Each named turn below is shown by a few rows before and after it. Which turns, in which order, take the first row of each later pair to the second? The first pair is answered.
Q_875 (before -> after):
[ 19   2  10 -25 -40   4  24   2  -7 -15  21 -16 -23  16 -27  13   4  -6
 -32  12   9  26  34] -> [ 15 -18  -7 -39 -30  14  18  -6  13 -21  12  -5 -16  23 -23   8   9  -6
 -23   5  11  35  39]
[  4 -16 -10 -15  12   5   9  16  17 -14  -2  18   8  -2  -5  -7  -4   7
   2  -1   8   9  26] -> [ -8 -20 -12 -11  14   2   1   9  15 -11 -10  19  13 -10  -1 -11  -5   8
  12  -4   8   6  17]
[-14  -9 -16   3   1  -4 -18  -6  -8  10  -5   4  15   5  -9 -19   2   7
  24   1  13   8 -10] -> [-15  -3  -9  11  -2 -11 -19  -5 -16  10  -6   1  13  -1 -10 -17  -1   6
  19   4  12  -1 -14]
[ 15 -20 -30 -20  21   2  -2 -15   1  -8   2  -9  24  13   6  -2  16   2
  30   5 -12   6  16] -> [  0 -17 -27 -15  23  -3 -10 -19  -5  -6 -10 -11  28   3  11  -6  13   1
  36   0 -10  -3   8]
Q_597 (before -> after):
[-13  25  10  35  28  -5 -14  29 -21   6 -20  27 -17 -32  22  17 -21  17
  13  -1   6 -16 -36] -> [ 19  21  18  33  -9 -30 -16   5 -53   2   1 -25 -18  -6  29   6   0  -4
   6  12  20 -17 -32]
[-27   5  -7 -25   3   7  -1   7   1  14 -23 -16 -17  -3  -3   1 -26  34
  15  -4  10 -25  32] -> [-10  -1  -9 -14   4  -1  -8  13 -11  23 -14 -23 -25  13   2  -2 -24  35
  21   8  25 -16  27]
[-16  33  30 -14 -27   3  12 -22  13   0  -2   6  19  -5  -5  27 -15  -5
 -38 -23 -29 -22   9] -> [  0  27  16  21  31  10   0  25  19  32   0  43   3  16  -5  29 -25  26
 -10  -4  -5   2  -5]
Q_995 (before -> after):
[ 20   3  11  11   6 -11  -1   5 -12  15  13  -2 -12  13  -3  -3   0   4
  -6  13  12   7  -9] -> [ 15  -5   6   2   7 -10 -14 -10  -6  16   7  -3  -4  23   7  -5   2   0
   2   4  18   9 -11]
[ -2 -19  -3   6 -28 -14  14  -5 -26 -19 -16 -20   2   2  10  -2   7 -20
  29  21  18   1   5] -> [ -5 -24  -6   6 -26  -8  16  -4 -21 -21 -19 -19   4  -1  10  -3   8 -19
  34  20  18   3   4]
[  3 -21 -16 -31 -19  18   5  -7  22 -17  -2  17  14  -2   6  -2  13  -2
   0  -8  -7   8  21] -> [  5 -13 -10 -24 -22  20  23  15  18 -17   8  17   4 -16  -6  -1  12   2
 -10   3 -17   8  23]
Q_220 (before -> after):
[  4  -7   2 -20 -27  17   6 -23   8  -5   6  -7   1  10   1   5   8 -11
 -18 -14  -9  -7  27] -> [ 13 -10 -10   5 -11  25  24  26   2   1  15   5 -18  -1  -9  -2   5   3
  -7  13  -7  10  21]
[ 12   2  -5   0 -20   1  44  20  -1   9 -13  13 -10 -33   3  -2   0 -13
 -12   1   3  10 -12] -> [  4   4   5  -5 -30 -12  30  -3  -9  11 -19  -1  -4 -35  10  -3   2 -22
 -10  -3   6  -2 -18]
[ -7  18  23  -2 -19   3  -5 -17   1  -2  11   9  19  23  14   8  -6  -5
  -5 -15 -16  -1  -2] -> [  1  13  12   7  -3  17   9  19   9  -2  21  20   7  20   3   8  -6   3
  -2  -4 -21  15   3]
Q_138 (before -> after):
[ -7  18  24  11  26  -7 -12  -7   4  23  -9  19   0   5  16  14 -21  22
  -2 -10  15 -17 -17] -> [  1  10  20  13 -21 -23   9   3 -29  -1   4 -30  -7 -22  10 -17   4  -2
   2  11   8 -14 -16]
[  6   2   9  -2  -1  14  20  15  13  -7  14   9  -7   6  -5  10  -6   4
 -15  15 -14   4   9] -> [  7   3   8   0   2  12  21  19   9  -6  15   9  -8   5  -6  10  -8   5
 -13  14 -12   4   6]
[ 24 -23 -27  31  26  13  -8  42   6   6   8  11 -15   6   2 -26  15   6
  50  28  18  19 -25] -> [ 24 -39 -34 -14 -20  18   6   6  19 -34  12 -20   3   5  -2 -38  40 -21
  32  13   4  21   2]
Then:
(two turns a pair)
[-36  19  12  18  14   8  10  16  -6   5 -26  33   5 -44 -16   6 -16  11
   4   6 -18 -20 -15] -> [  2  15  26  -6 -12 -22 -27 -56 -20   9 -14 -14  16  26  18  11   3  -9
  -3  -8  15 -19  -8]
Q_597 Q_220
[ -5 -20 -13   8 -13  -8   0   1 -14  -8  -2 -22   3 -13   7 -22  17 -10
  18  13   5   4  -6] -> [ -7 -23 -24   2  17  14   2  14  16  -4  -5  15   4   1  -2 -11   8   8
  17   8   1  17   3]
Q_138 Q_220
[-11  11   2  -4  -5  20  13   9  10 -29  -1  -8   9 -15 -31   5   5  -4
  -3   2 -25  18  23] -> [ 23  11   8  21  17   4  -2  18  -7  -1  15 -14  -5  29 -18   6   5   9
   9  14   6  30   9]
Q_138 Q_597
[ 18 -30 -24  -4   0   1  -9  -4   1 -12   9 -11   9  24   9 -20  19  -5
  30   3  14  18   6] -> [ -1 -23 -17   7  -2 -12 -22 -10 -12  -7  -7 -15  16   0  19 -25  10  -7
  39   1  17   1 -13]
Q_875 Q_875
[ -2 -21 -16  25 -12  -4  13  23 -24  -2   3 -18 -11 -33   7 -28   1  -3
  35  21   3   4  -4] -> [-13 -10  -8  10 -32  -4  23  12 -19 -15   1 -22  -3 -47  -1 -24   2 -12
  17  12 -14  -6   5]
Q_875 Q_597
[-13  -2  22  12 -15  -9 -11 -22  26  16  -4  -1  12   6 -10   8 -11  -1
 -35   0 -12  -8   3] -> [ 11  -5  18  25  -9 -16 -18 -14  13  26   7 -11   2  25  -5   5  -7   2
 -26  12   6   3  -1]
Q_597 Q_597
[ -4   9  20 -11 -23  -3   8  10 -23  10  15 -17 -14   3   0 -17   2 -13
 -14   6  -9  -7 -26] -> [-18 -12   0 -28 -12   3 -13 -14  -7   5  -1  -8   3   9  13 -25   3 -15
   7  -9  -1  -4 -30]
Q_995 Q_995
[-20   0 -13 -25  -1  13  -1 -13  19 -16 -10   7   8  -8  -7  -8  16  -9
  -2   4  -3  -3  15] -> [-12   1 -14   8  17  -4 -16   1  -6   9 -11   1   0  -1   9 -16  12  -4
  20  20  19  -2 -11]
Q_597 Q_220
[  3  22   1 -36   9  23  23 -18 -12 -14   6 -11  -8  10 -19 -15  30 -19
 -26 -15 -17 -25  21] -> [ 13  16 -11 -13  28  31  34  25 -14  -9  13  -1 -22   4 -28 -23  29  -5
 -10   7 -13  -6  13]
Q_995 Q_220
[ 27 -23 -15  22 -25   7  10  16 -17  -7  19  -5   4 -14 -21 -22  22 -19
  29  37 -19  10   9] -> [ 18 -31 -23 -17  -2  29  -8 -18  32  -7   5  31  24  15 -16   1  20 -13
  19   1 -23  17  25]
Q_875 Q_138
[ 16  39  32  18  -5 -12   7  26   2  -1  12  26  15  16  10  39  20   5
 -38  -2 -14 -22  15] -> [ 16  33  30   7 -22 -10  13  14   1 -13  14  13  16  13   6  34  27  -9
 -44  -6 -22 -21  21]
Q_138 Q_138
[ -6 -11  -5   6   7  -3  -9 -12   7   0   0  24   3   5 -14   4   1  10
  15  -9   0   2   0] -> [  6 -11  -2  11 -10 -17  -9 -15 -13  -1   5  -1  -2  12 -10  -1   9   2
  17   2   8   2  -3]
Q_220 Q_597
[ 28 -20 -37  -4   5  10  15  20  -2  14  18 -16 -38 -15 -12  -4  23  10
  16  26   4  42   9] -> [ 43 -10 -21  -9  -1  -6  -5 -12 -14  26  21 -32 -34  17   4   6  25   4
   8  22  18  35   9]
Q_995 Q_995
[  5  -4 -11  13  -8   3  -3   2 -18 -11   9  -3   2 -11 -15 -16   9   5
  19  11   0 -14  -2] -> [  5  -8 -20   5   2  18   2   9  -1 -14   9  12   3  -6 -20 -10   7  11
  17   4  -2  -5   6]
Q_138 Q_220
[ -9  -9 -25 -16  15  -9   7  22 -10   0  17 -10  -3   3 -11 -36  10  19
  18 -15  42  27  -2] -> [-11  -7 -20 -40   4  -5   2 -14   5  -7  13 -11  10  15  -5 -25  13   9
   7 -32  36  23   9]
Q_220 Q_220
[ -5  19 -20  30  28   8  -4  51   2  18 -42  -4   8   4 -11 -31  -3 -12
   7  -6  -4  16  -6] -> [ 11  36   2  23 -14 -13   3  25 -22   6 -28 -48   8  11  -8 -28   8 -31
 -21  -6  -9   1   5]
Q_995 Q_597
[ -1 -14  -1 -14 -11 -10  -1 -18  -3 -11  -9 -11   5   7   8  -7   6 -14
   6  -9  12   1   0] -> [ -8   1   6   4  11 -10 -11 -13  -5   8 -15   9  -1  10  14   4  -7   2
   9 -10  17  -6 -11]
Q_138 Q_875
[-25 -14   5  -3  -4   4   6   2  15  -5 -18  27   2 -21  -8   4  -4  10
   7 -13 -23   3   3] -> [  7 -16   6  25   7 -13  -3  19 -11  17  -2  12 -11   7   2  -3  -2  20
  21   8   4  15 -12]
Q_875 Q_597
[-32  24  20 -20 -15  -7   3 -41   4  -8   3  -2  23 -10 -10  10  -4 -26
 -19 -34  -8 -13  -4] -> [ 21   9   9  15   9 -25 -11 -13 -24  23  30 -18   2  41   3  -2   4 -12
   7   1  37  16 -18]
Q_597 Q_597
[ -2  10   5  16  17 -28 -41 -36 -21  27 -33  -6 -14   0  21   9 -22   1
  -3  -3  18 -25 -17] -> [ 17  -2 -19  22  49   9  -6  29  13  22 -11  34 -31   4 -11  14 -22  22
  -8  12   8  12   4]
Q_220 Q_220
[ 20  14  24 -26 -23   9  14 -13  -5  -2  11  -3 -13  12  -9  29  10  -6
 -15 -12   2 -10   9] -> [ 34  10  20 -12 -16   2   6  -6 -13  10  16  -3 -17  26  -4  24  12  -1
  -7  -4  15  -4   5]
Q_220 Q_995
[ -3  10 -16 -21   5  17  17  -1  22 -10   4  -6   0  11  -9   9  -7  -2
 -15  -2  -8   9  19] -> [-22   1 -20 -21   9  14   3 -11  23  -6  -9  -1  12  -2  -2   2  -8  -2
   0  -8  -4  -1   7]
Q_875 Q_875
[ -3 -13 -17 -12  29  18 -19 -20  19 -14 -16  40   7  31  24  -8   3   1
  15 -33   1  -7 -15] -> [  4 -24 -20 -17 -23   5   3 -19 -13 -42  -3 -13   4   3  15 -36  26 -28
  14 -12  -5  -5 -10]
Q_138 Q_138
[-13  -5 -14 -17 -10  16  22   9   1 -31  10 -22  19 -36   0 -23  -6  -4
 -24   2 -41   7  18] -> [ -5  21   7 -18  25  23   6  -6  24   0  10  11  19   6   9  14 -28  18
 -42 -16 -33   0  23]
Q_995 Q_138
[ 26  18  12 -23   3   8  -1 -17  -9   3   0  -7   2  26  17  22  16   9
  -5 -10 -11   5  13] -> [ 30   6  -1  -6  20  18  12  25 -10   5   4   6  -9  15   8  14  15  23
  11   8  -8  20   6]
Q_875 Q_220
[-11 -14  -9 -14  19   5  -9   1   2   4   1  21   4   5  -3  11   1   3
   2  -2  -1   6  -3] -> [-10 -11  -3 -25  -6  -3  -7 -18  -7  -7   4  -2   7   5  -1   8  10 -11
  -4  -9  -6   0   3]
Q_597 Q_597
[-30  23  11   3 -37  -6  31  13 -11 -19  -4 -15   6 -45  -6  -4   5 -19
  -7  -3 -30 -26   7] -> [-31  37  19  30   7  -4  13  35  -6  18 -13  21  -2 -32   2  13 -19   9
   2  -1 -16 -28  -9]
Q_138 Q_138
[ 16  29   2 -26  10  11   6   2  10 -27  22  25 -11  -2 -20 -10   8  21
 -16 -12  17   5  12] -> [ 21  30   3 -17  -3   5  11   9  -5 -30  27   6 -15 -13 -23 -22  14  15
 -12   1  17   6   9]
Q_138 Q_138
[-37  13   7  32   2 -22 -33   1 -13   9 -35  -8  16 -24  10   3   8  -9
  20 -41  -7 -31 -13] -> [-25  23  18  36  -5 -30 -33  -3 -23  15 -26 -17  13 -13  13   8   9 -11
   9 -39  -4 -33 -11]
Q_875 Q_995
[ -8  13   5  12  -8 -25  -5  -2 -35   2   0 -11  -8 -16   7  -4  -6 -10
  -1  10   1   4  -8] -> [-17  11   2  19  13 -19  -8  14 -26   7  -6  11  -8 -18   5   0 -14   3
   5  12   0   6 -12]
Q_597 Q_597
[  4  -3   0  -8  -8  -3   9  12 -24 -23  22 -19 -10 -31 -22  -5  -1 -12
 -14   6 -23  -9   2] -> [  9  -8   3 -18  -7 -15 -23 -31 -23 -14  15 -31   2   1   2  -2   4 -18
  -9  -9  -5 -15  -4]
Q_995 Q_995
[  8 -49 -29 -18   4   8 -19 -33  29 -17   3   5   9  28  -5  -1  14 -24
  20   0  19  28 -12] -> [ 15 -51 -32  -6  -8  10   9  -1  21 -30  17  -5  -4   8 -21 -13  20 -25
  18  21  10  38  -7]
Q_995 Q_597
[ 29  12  -8   7  -1 -10  27  -8 -13 -10   4 -10   1 -22 -16  -9   3 -20
 -18   6   5  -1  -4] -> [ 30   9 -11  -1  31   4  12 -13  13   6   0  21   6   5 -12   5  -5  -2
 -18  -7   8   9  -2]
Q_138 Q_597
[ -3   5  12  -9 -42 -21   4 -18 -24 -17   3 -43   5 -19   0 -14   9 -23
 -11   6 -12 -19   3] -> [ -2  -1  11 -17 -42 -20  -3 -26 -21 -14   1 -43   9 -13   4 -14  11 -26
  -8   0  -6 -17   2]
Q_995 Q_875
[ 16  12  12  12 -11  -8  -3   0 -20  14   7  -9  -8  10   5   2   6   1
  -8   5   1  -9   2] -> [ -1  14  10   0  -8  10  11   5   0   2   2  14  -5  -8  -7  11   0   5
 -17  -4 -17  -9  11]
Q_597 Q_220
[ 26 -27  -5  18  -4  -5 -18  34 -22  -2   6 -25 -15  44  -3   0   3  -5
   0  33   7  28  17] -> [-21   3  18  -2  24   9 -33   7  17  10 -28  29   3  30  -1  37 -28  11
 -24  -8 -18  -2  15]
Q_597 Q_138
[-16  -3   8  29  40 -29 -43 -13 -21  37 -25  10   3   8  28  -7 -11   8
  34   3  23 -15 -43] -> [ 18  26  32  46  25 -39 -15  12 -42  39   7  -8 -20  18  11   5 -11  11
   4  21  16 -16 -31]
Q_875 Q_875
[-12  -9 -10  11   3  11  18  29 -16 -20   4  -2  -2 -22  -9 -15   5   8
  -5   5  -5  15  16] -> [ -9  -9  -8   7  -6   8  18  20 -20 -24   8 -12  -1 -21  -7 -16   6   1
  -9   3  -6  10  18]
Q_597 Q_597
[ -1   3  13  -2  -9 -20  -6 -18 -12  11  -5 -14   0  -4  14   8  -5   0
   3   2   4 -11  -7] -> [ 12  -3  -3   6   6  -1  13  21   3  10   8   8 -11  -6  -2  10  -7  12
   2  15   0  11   4]
Q_220 Q_220
[-17  -5 -11 -23 -16  11  14  -8   9  -6   0   9  17 -27  -4 -11   7 -12
 -21 -18 -20   6  24] -> [-17  -9 -17 -15   2  20  15  14  18   2   1  26  10 -31  -8  -8   0   1
 -14 -13 -21  13  22]
Q_220 Q_138
[ -6  -4   6 -18   6   8 -12 -46  21  -6  -7   3   2  27  -6  10  -8 -16
 -25 -10 -21 -13   8] -> [ -8  -9  -7   3  40  24  -6  -2  28   4  -7  32  -8  20 -13   8 -18   3
  -9   3 -20   4  -1]
Q_597 Q_995
[-26  -7  -2  12 -17 -24  13   4 -14 -26   9 -25  13 -33 -12 -20  -1   2
  -7   6 -24 -13 -22] -> [-16 -13 -12  -4  -5   1  30  19  16 -33  17  -2  12 -20 -28  -9  -3   9
 -18   1 -33   5   2]
Q_220 Q_220
[  1 -16 -22   4  24  11  10  23  18   8  -8  28   4  -8  -9  -7  19   8
   7   1   2   1   4] -> [ -5 -17 -22   5   1   4  12  21   2  -3 -11   5   3 -29  -9 -22  24  -4
  13   6   0  -3   0]
Q_875 Q_138
[ 10  13  -1  23   7 -15 -13   3   3   3 -12  23 -19  11   1   6  10 -12
  21  20  -3  12  -6] -> [ 14  10   0  -1 -15  -9   0 -13  14 -12  -3  14 -14  17  -8  12  18 -24
   0  10 -15  14  14]
Q_597 Q_220
[ -6  30  10 -11 -18  14  32  16  21 -17  -2   4   2 -12 -14   9   1 -15
 -15   4 -38  -5  19] -> [ 32  19   9   7 -18  -6  24  22  -6  -3  19 -25 -11  23  -4  -3  11 -18
  -1  26  -9  10  14]
Q_597 Q_597
[ 11  18  36   4  15  13   9   0  14   0  -4  24  -7  20 -20  39  -3  28
 -18  -3  -8  12   7] -> [ 25  17  44  17 -11 -15  -6 -21 -26   5   1 -19  -5  28  -2  20   9  12
  -6   8  11   4  -7]
Q_138 Q_995
[ -7  14  13 -27  -7  31  40  19  26 -22  10  30  -5  -9 -38  18  -4  13
 -39  -6 -32   7  30] -> [-19   2   8 -36 -41  18  34  -8  11 -40   1  -1   6 -27 -34  -1  10  -9
 -31  -8 -33  -2  28]
Q_220 Q_138
[  2  12   3  -5   1  -5 -10  -9  10   3  15 -13  -8   5   1  29   6  -5
  -3 -21 -12   0  23] -> [  2  13   4  20   3 -12  -9   7 -12  12  14 -22 -17 -10   5  18   2   0
  12  -4  -5  -3   6]
Q_220 Q_220
[ 24   9  10  -9 -12   1  15 -10   0  11   1  22  23 -13 -18  -1  -8 -13
 -26  -8 -14  22  16] -> [ 41   5  10   2  -7  -5   9  -4  -8  21   7  14  16   1 -12  -5  -5  -7
 -19   3   1  30  11]
Q_597 Q_597
[  2   8  15  -7 -20  -6   6  -5  -7 -11   9 -15  -6  -8 -11  -2   1  -7
 -18   3 -13  -7   5] -> [  7   0   4 -14 -11   5  12   1   9 -17  13  -3  -5  -1 -17  -1   7  -5
 -16   4 -13   8  12]
Q_220 Q_875
[ 28 -13   6  20   5  -4  15  -5 -17  -6   1  -2 -10  -2 -17   2  26 -16
   1  16   8  10   6] -> [ 11  -4  16   8  -7  -4  18 -23 -11 -15  -7  -2  -2 -15 -24  11  23 -24
 -15   1  -6  -6  11]
Q_597 Q_995
[ 13   2   2 -14  19  11  -2  -1  13  -1   5   6   2  26  -2  15  -9  -1
 -16  -4   8  31  16] -> [ 17  12   9  11  25  -1  -2  15  -6  11   6  -1  -5  21   2  11 -15   4
  -8   9  17  27   0]
Q_597 Q_138
[  9  -1  -3  -5   3  -7   0 -12   5   5   8 -10  11   7  11   9   1  -1
  -2  -3   3   1   8] -> [ 10  -1  -2   3   0 -11   4  -4  -7   5  10 -18   6   4  11   1   4  -1
   2   5   5   1   4]
Q_138 Q_138
[ 19  39  46  25  14 -17 -14   8 -19  26  -6   1 -13  30   6  26 -22  14
  -9   1  19 -15 -14] -> [ -4   9  22 -16  24   4 -34 -30  24  13 -24  24  11  43  13  24 -14  11
  -2 -30  17  -8  -2]
Q_220 Q_995
[ 14  29  28  19   6 -19 -15   2  -4  29   3   7 -23  13  21  27 -18  18
  -9  18  26 -12  -4] -> [ -5   4  12 -16  13  -3 -31 -32  31  17 -16  22  -1  20  30  28 -12  12
   1  -8  24  -8   3]
Q_220 Q_995
[-41 -19 -25  -5  -8  -9 -14 -32  13   1 -16  -8   4 -17  17 -31   2 -11
  24   4   4 -11 -28] -> [-21 -21 -30  23   0  -5   8  16   2   6   1  -8 -17 -23   6 -35   1   0
  32  31   6   4 -31]
Q_995 Q_597
[ 18   4  14   8  -5 -29   5   0 -23 -16  -3  -6  -9 -21  -4   5   5  -6
  -6  22   4  -4 -13] -> [ 22  -1   9 -21   0 -12   4 -19  11 -21   0   9  -2   4  -8  23   6  -4
 -23   3   1   2  13]
Q_875 Q_138
[  9  17  12   5  28  21  20  12  11  22   3  31   1  18 -19  37 -32  17
 -23 -20 -13   0  18] -> [ 34 -13  -1  -5  17   1 -11 -30   1  25   7  -4   9  62   7  20 -11   3
  -2 -19  19  10  11]
Q_597 Q_995
[ 30 -24 -30  -3 -11   4  -1   1 -22   2  14 -13  17  -1  -5 -18  14 -16
  10  18  16   6  -3] -> [ 16 -24 -37 -19  12  29   4   9  10  -1   7  22  23  -4 -15  -5   5  -6
   5  -1   3  13   9]
Q_138 Q_995
[-23  -8  -4 -41   3   8 -24 -48  18  10 -24  13  17  14   9   6   0  -2
   0 -26  -1 -13   8] -> [-25  13  15  16  10 -16 -26  -9 -30  34 -25   1   0 -17  15  -5 -15   8
  21   3   9 -28 -26]
Q_875 Q_138
[  8   1   0  -2 -12   2  32   4  -2 -10  14  -6  -3 -11  -8  -9  13  -4
 -12  11 -12   3   8] -> [ 15  -3   2 -13 -15  -7  10 -30  -4  -3   9 -15   6  11   8  -4  16 -10
  -7   2   2  -3   5]
Q_995 Q_995
[-17 -14 -22 -10 -10 -17  -2 -15  -9  -7  -6 -20  -2 -28   4 -33   8 -13
   5   1  -5 -14  -9] -> [-12   4  -9  13   7  -9  14  24  -8   2   0   0 -17 -38  -9 -20  -8   1
  -2  14 -14 -14 -11]
Q_597 Q_995
[ 25  24  16 -20  11   8   7   6  28 -11   9  -5 -21  34 -38  30 -13   7
 -35 -16 -10  -7   3] -> [ 21  29  25   3 -20 -14  17  11 -13 -14  11 -39 -28   2 -37   9  -7  -5
 -26   5 -12 -17 -14]
Q_220 Q_597
[ 19  18  18   8  -4 -18  23  15 -31 -19  -5  -8   3  -3  -7  17  10 -10
   2  26   1   9   3] -> [ 27  11  16  -7  -3 -20   4 -11 -24 -17  -5 -14  10  25   6  20  15 -13
   4  16  13  12   4]
Q_995 Q_875
[-26   0 -33   8   5  12 -16 -11  11 -17 -33  19  -1 -54  -4 -31   0  -2
  17   2 -19  -7 -21] -> [  5  27 -12  27  -7   9  17  27  -7 -14  -5   7 -29 -55 -22 -19  -2   4
 -13  24 -31  -5  -9]
Q_995 Q_875
[  9 -19  -4 -11 -23   2   4  15  -1  -9  14 -17   1  -4  -3 -10   2  -3
  15   4  10  -2   4] -> [ -8 -16  -1  -8 -18   4   6  17   1 -10   4  -6   4 -24  -5 -10  -4  -1
  16  -2   0 -13   1]
Q_597 Q_220
[ 16  20   8   1   5 -12  19  -3   6   1  18 -11  -1  22  -7   8   4   8
 -15   5   0   1   4] -> [ 22  12   0   5  10 -11  20   2  10  -2  19 -10  -1  25  -6   6   6   9
  -7   9   7  10   2]
Q_220 Q_875
[  2  -3  -3  -8 -17   7  15  18   3 -12  14 -13  -4  -6 -15  -8  10  -3
  -4  14 -11  15  10] -> [ -5  -1  -9 -12  13  17   0  12  26   0   1  17   3  10  -7   3   1   9
   1   1  -4  18   9]
Q_875 Q_138
